In the data rows, 128 means zero.
Some points:
119 153 140 137 125 163 121 208 104 142 177 170 160 156 155 176 123 90 125 131 107 149 77 144 32 98 145 135 123 144 71 13 103 124 112 126 138 138 154 66 153 80 152 129 128
194 136 121 188 91 67 78 219 140 182 177 87 112 118 140 68 153 76 133 95 130 114 116 150 149 162 110 127 188 173 142 146 135 133 150 131 116 110 159 88 134 127 68 119 131
157 126 102 147 109 190 93 146 76 104 56 86 94 93 89 136 156 140 163 180 101 99 137 132 122 66 158 103 163 139 186 136 117 162 152 73 182 168 141 124 101 189 150 128 84
72 142 121 116 175 144 154 79 189 94 119 175 149 167 108 114 142 137 135 141 98 62 152 103 155 111 158 95 154 146 132 138 110 75 100 125 120 145 192 160 156 140 142 91 100
85 122 162 141 131 163 139 120 100 140 149 181 162 131 143 121 103 86 176 134 97 123 112 104 127 107 154 174 124 171 64 93 100 140 115 126 91 123 199 131 110 114 115 145 136
131 219 77 141 109 140 126 128 159 66 127 155 186 143 137 110 142 167 121 132 92 131 190 124 153 142 149 92 54 122 100 137 133 76 100 131 131 154 128 90 45 122 121 99 190
116 195 119 77 201 130 63 116 146 167 121 107 161 110 170 91 54 141 151 168 151 221 128 189 140 122 100 115 157 92 125 184 148 107 113 113 142 84 143 145 168 76 83 87 89
190 71 144 111 133 150 88 85 104 130 93 103 150 137 114 126 169 172 148 93 108 108 140 108 79 157 136 154 112 155 146 135 124 130 89 89 181 165 139 119 144 201 197 92 100
147 130 138 112 103 102 119 185 110 199 111 128 170 137 102 134 126 128 192 139 45 94 106 120 127 177 132 112 114 148 153 96 129 186 96 130 113 69 132 156 106 140 101 139 114
150 127 127 120 126 165 110 119 93 163 113 135 165 114 141 103 134 115 135 105 184 118 86 156 150 123 201 160 167 96 154 103 66 123 116 136 111 127 92 129 117 159 154 170 89
79 82 107 124 167 116 134 105 159 127 133 145 104 103 95 83 186 153 119 120 122 143 127 139 128 178 131 118 135 171 102 197 96 97 120 186 112 115 105 139 73 144 120 130 121
108 125 129 102 84 102 131 123 107 163 84 134 180 148 100 130 107 86 178 155 106 118 149 128 132 143 144 95 84 115 109 109 158 222 58 158 126 111 138 150 111 64 127 121 123
137 61 106 140 161 160 125 106 148 71 148 139 83 157 157 80 158 163 102 110 171 159 149 148 98 90 119 107 57 139 143 141 154 89 169 120 158 105 125 166 170 127 93 116 138
63 131 114 195 101 87 152 101 108 168 110 141 164 140 205 151 100 86 139 114 152 154 86 146 133 123 172 194 120 126 65 112 96 140 103 145 130 143 142 135 156 121 163 123 120
131 113 167 74 136 89 149 85 96 72 73 101 172 133 134 180 138 81 98 90 144 138 163 101 123 144 152 129 170 184 131 151 90 142 137 144 84 105 139 90 193 119 173 147 96
142 93 169 173 104 81 73 164 176 114 173 117 107 37 161 144 117 102 125 125 192 79 178 182 135 132 125 113 195 129 114 107 153 157 136 115 153 118 94 140 69 144 107 134 110
146 225 184 86 109 76 165 131 154 138 88 197 104 184 156 75 140 102 156 150 180 90 185 21 86 82 115 79 130 112 142 131 99 78 116 98 127 146 127 141 169 114 168 91 160
161 124 125 137 184 125 177 141 86 134 132 188 139 153 135 119 137 83 120 102 115 126 83 136 140 114 160 208 111 148 100 90 107 123 115 117 121 99 169 98 99 120 138 147 114
142 50 157 89 106 65 81 116 112 78 117 131 115 74 80 76 164 142 100 121 135 74 150 227 55 158 153 159 154 95 181 143 137 145 106 143 146 127 136 135 131 154 82 80 131
158 121 135 108 120 115 146 99 116 159 144 144 131 132 153 83 139 146 145 79 63 95 135 150 130 169 75 136 88 175 129 109 112 167 90 74 144 70 185 88 148 161 190 126 119
114 159 101 141 101 178 142 186 165 195 168 150 118 176 141 120 159 125 49 106 142 114 199 91 39 79 109 134 75 90 142 151 160 111 122 138 170 154 109 142 144 113 103 121 145
144 123 104 93 134 169 145 148 169 89 157 104 128 72 141 161 108 119 114 173 135 214 115 96 216 140 98 125 121 67 129 146 133 120 145 124 161 63 119 163 139 163 108 102 138
121 171 172 102 118 89 113 144 151 175 138 190 118 209 232 124 105 128 91 158 104 68 161 79 111 89 120 90 138 95 94 131 112 110 165 129 126 225 165 154 120 116 183 94 142
136 118 116 157 161 124 121 132 83 90 136 156 100 114 94 80 131 184 82 123 119 141 128 137 148 132 70 138 128 181 163 132 136 101 169 60 163 145 117 193 147 100 114 131 155
157 149 119 139 99 124 140 128 150 93 170 114 125 107 83 153 85 135 122 145 148 160 102 107 112 95 103 127 94 100 196 150 158 122 173 122 145 118 105 122 136 121 162 162 167
160 131 131 114 124 125 137 165 152 134 146 123 145 149 78 137 93 142 82 152 189 130 122 84 70 60 107 147 72 84 162 156 163 137 146 164 180 66 118 82 125 113 84 161 163
82 128 123 158 155 126 160 108 166 125 133 93 133 95 134 109 151 169 121 106 103 101 127 140 134 118 114 182 147 156 95 173 102 135 162 171 76 173 124 153 81 139 100 100 120
113 128 169 133 128 180 60 139 101 95 134 162 112 162 121 104 169 151 98 101 170 94 95 112 160 124 186 195 127 94 176 129 120 130 98 92 124 128 78 100 69 142 152 106 61
118 87 95 137 106 106 122 134 150 125 150 85 134 142 90 168 79 107 154 198 130 144 134 92 139 87 118 98 113 75 141 101 153 148 134 95 113 136 92 114 158 71 152 181 153
110 85 155 142 174 154 146 109 196 131 78 162 138 95 88 139 175 151 86 123 104 145 144 127 156 158 129 126 130 150 130 154 115 128 147 158 100 167 144 82 121 90 120 97 163
103 122 184 134 171 171 140 87 98 113 131 156 142 130 122 169 150 69 125 99 158 140 81 162 134 125 138 154 118 126 120 110 104 123 60 104 87 132 145 157 116 171 155 125 139
138 94 111 135 149 164 99 95 171 77 136 125 71 166 165 98 117 110 128 143 125 168 140 166 67 97 117 101 111 147 142 179 143 96 151 85 147 93 118 194 119 78 87 130 176
142 138 133 194 68 128 127 122 157 128 148 100 89 137 91 172 118 143 125 136 183 181 188 129 97 187 105 117 151 109 130 117 97 99 122 219 113 160 121 101 68 61 104 175 93
139 112 105 171 129 154 83 171 154 97 174 131 110 93 162 141 123 66 138 112 158 118 158 89 99 190 122 73 163 80 131 100 136 179 138 170 133 193 52 141 137 115 117 185 61
110 97 117 141 128 144 127 80 137 82 134 132 87 171 172 70 140 148 149 122 131 123 105 170 65 101 69 141 132 125 125 174 163 92 173 110 142 100 118 220 133 99 98 98 143
123 110 98 93 96 110 140 120 119 114 170 110 107 107 86 166 103 140 146 162 148 165 110 87 145 112 113 126 122 75 170 119 174 128 164 112 134 137 122 112 155 120 157 195 167
153 146 67 110 161 132 74 83 128 162 113 117 125 74 114 90 100 122 111 189 128 188 96 60 159 201 144 162 116 137 80 96 171 150 118 144 73 29 134 150 178 196 144 139 81
74 111 148 138 163 126 118 109 102 156 96 148 125 163 135 106 98 143 179 94 130 109 102 91 158 123 163 171 138 168 132 95 65 131 127 153 98 79 161 142 139 159 111 120 114
90 60 144 127 166 136 139 106 179 130 70 153 128 113 88 138 160 120 82 101 120 129 146 115 151 167 114 113 122 155 130 162 109 86 139 140 111 160 144 63 148 131 127 92 156
131 124 158 143 117 147 159 137 120 134 201 39 124 129 139 130 96 118 54 155 119 127 98 120 132 121 120 117 93 111 132 156 156 108 180 124 180 152 77 150 128 95 118 124 159
115 129 181 143 154 148 130 123 113 158 111 125 107 125 114 140 140 119 124 102 135 148 79 158 120 141 220 157 153 111 146 142 90 112 89 91 91 100 118 158 119 143 190 130 92
94 107 109 151 165 135 156 122 166 137 102 100 121 99 130 121 126 146 115 96 115 100 131 153 148 113 95 177 131 156 126 151 110 110 174 183 77 186 133 148 83 152 113 78 124
129 183 149 110 81 137 134 139 147 99 106 131 95 148 50 161 129 125 112 116 150 143 172 152 134 138 102 144 168 124 153 93 141 100 177 214 122 145 90 61 108 115 140 163 173
80 136 155 160 117 188 82 110 124 178 104 148 177 164 147 145 128 96 129 115 170 93 101 167 168 97 165 127 183 82 94 105 92 145 134 131 113 68 109 148 116 131 135 152 102
172 104 122 190 108 43 82 234 104 135 155 108 100 85 130 118 152 80 153 116 90 102 125 135 138 116 121 71 158 111 127 111 123 166 128 160 122 116 125 108 197 118 74 143 110
137 158 117 50 98 50 152 122 92 172 101 93 164 119 100 161 167 99 164 105 137 140 127 131 138 125 124 98 59 136 132 86 166 170 86 120 143 107 147 147 84 124 174 122 105
105 188 17 151 138 172 183 152 44 123 140 69 120 150 202 189 126 183 152 153 89 96 141 167 129 143 143 104 111 113 129 130 136 143 91 170 109 136 138 93 109 125 130 114 189
182 159 132 124 127 116 157 84 129 164 114 107 145 85 190 139 167 146 98 106 88 181 93 24 127 60 109 53 134 137 158 93 195 132 90 95 185 135 138 68 89 158 139 98 157
90 145 176 94 103 90 114 134 105 168 114 81 158 115 222 142 89 137 139 205 96 129 101 171 179 142 74 176 92 112 91 129 176 106 97 142 129 173 104 144 244 127 107 171 97
98 92 146 142 171 84 196 83 154 157 188 142 118 127 113 87 145 131 141 104 110 139 154 186 141 125 95 141 129 155 68 169 117 123 132 149 104 189 102 128 113 172 122 89 117
161 104 112 71 75 95 111 133 157 119 119 101 116 139 86 145 50 175 191 178 174 153 104 99 154 82 96 126 164 100 97 133 155 134 94 110 135 130 129 155 167 98 132 175 137
165 149 98 126 125 114 132 128 109 107 183 137 89 122 88 145 116 144 73 137 96 146 73 127 169 165 108 118 123 168 171 122 117 133 176 54 168 182 90 170 162 128 77 134 164
156 165 72 139 150 169 178 145 74 133 118 141 123 103 116 171 107 201 162 120 76 55 163 159 159 153 132 130 75 152 76 129 113 96 136 93 102 107 174 108 86 98 78 127 149
125 173 90 134 139 181 144 164 79 70 71 95 91 150 100 143 128 175 196 121 150 111 125 117 131 191 158 62 154 96 121 117 141 167 156 81 156 120 131 111 86 212 122 156 120
152 120 170 51 66 115 167 97 114 65 71 154 156 136 113 163 136 92 85 97 136 154 148 141 124 140 152 118 194 163 127 128 132 134 167 149 75 118 118 67 168 127 154 132 106
There is one direction along which these points spread out most. For each point below, how far along it does it lie, from 0 to 99? 50 is the average, and the first point above lies past it. One standard deviation of the points above along it is 16.
182 159 132 124 127 116 157 84 129 164 114 107 145 85 190 139 167 146 98 106 88 181 93 24 127 60 109 53 134 137 158 93 195 132 90 95 185 135 138 68 89 158 139 98 157 : 41
136 118 116 157 161 124 121 132 83 90 136 156 100 114 94 80 131 184 82 123 119 141 128 137 148 132 70 138 128 181 163 132 136 101 169 60 163 145 117 193 147 100 114 131 155 : 35
74 111 148 138 163 126 118 109 102 156 96 148 125 163 135 106 98 143 179 94 130 109 102 91 158 123 163 171 138 168 132 95 65 131 127 153 98 79 161 142 139 159 111 120 114 : 78
113 128 169 133 128 180 60 139 101 95 134 162 112 162 121 104 169 151 98 101 170 94 95 112 160 124 186 195 127 94 176 129 120 130 98 92 124 128 78 100 69 142 152 106 61 : 64
146 225 184 86 109 76 165 131 154 138 88 197 104 184 156 75 140 102 156 150 180 90 185 21 86 82 115 79 130 112 142 131 99 78 116 98 127 146 127 141 169 114 168 91 160 : 45
157 149 119 139 99 124 140 128 150 93 170 114 125 107 83 153 85 135 122 145 148 160 102 107 112 95 103 127 94 100 196 150 158 122 173 122 145 118 105 122 136 121 162 162 167 : 22
85 122 162 141 131 163 139 120 100 140 149 181 162 131 143 121 103 86 176 134 97 123 112 104 127 107 154 174 124 171 64 93 100 140 115 126 91 123 199 131 110 114 115 145 136 : 75
118 87 95 137 106 106 122 134 150 125 150 85 134 142 90 168 79 107 154 198 130 144 134 92 139 87 118 98 113 75 141 101 153 148 134 95 113 136 92 114 158 71 152 181 153 : 27
157 126 102 147 109 190 93 146 76 104 56 86 94 93 89 136 156 140 163 180 101 99 137 132 122 66 158 103 163 139 186 136 117 162 152 73 182 168 141 124 101 189 150 128 84 : 48
98 92 146 142 171 84 196 83 154 157 188 142 118 127 113 87 145 131 141 104 110 139 154 186 141 125 95 141 129 155 68 169 117 123 132 149 104 189 102 128 113 172 122 89 117 : 59
160 131 131 114 124 125 137 165 152 134 146 123 145 149 78 137 93 142 82 152 189 130 122 84 70 60 107 147 72 84 162 156 163 137 146 164 180 66 118 82 125 113 84 161 163 : 22
90 145 176 94 103 90 114 134 105 168 114 81 158 115 222 142 89 137 139 205 96 129 101 171 179 142 74 176 92 112 91 129 176 106 97 142 129 173 104 144 244 127 107 171 97 : 47
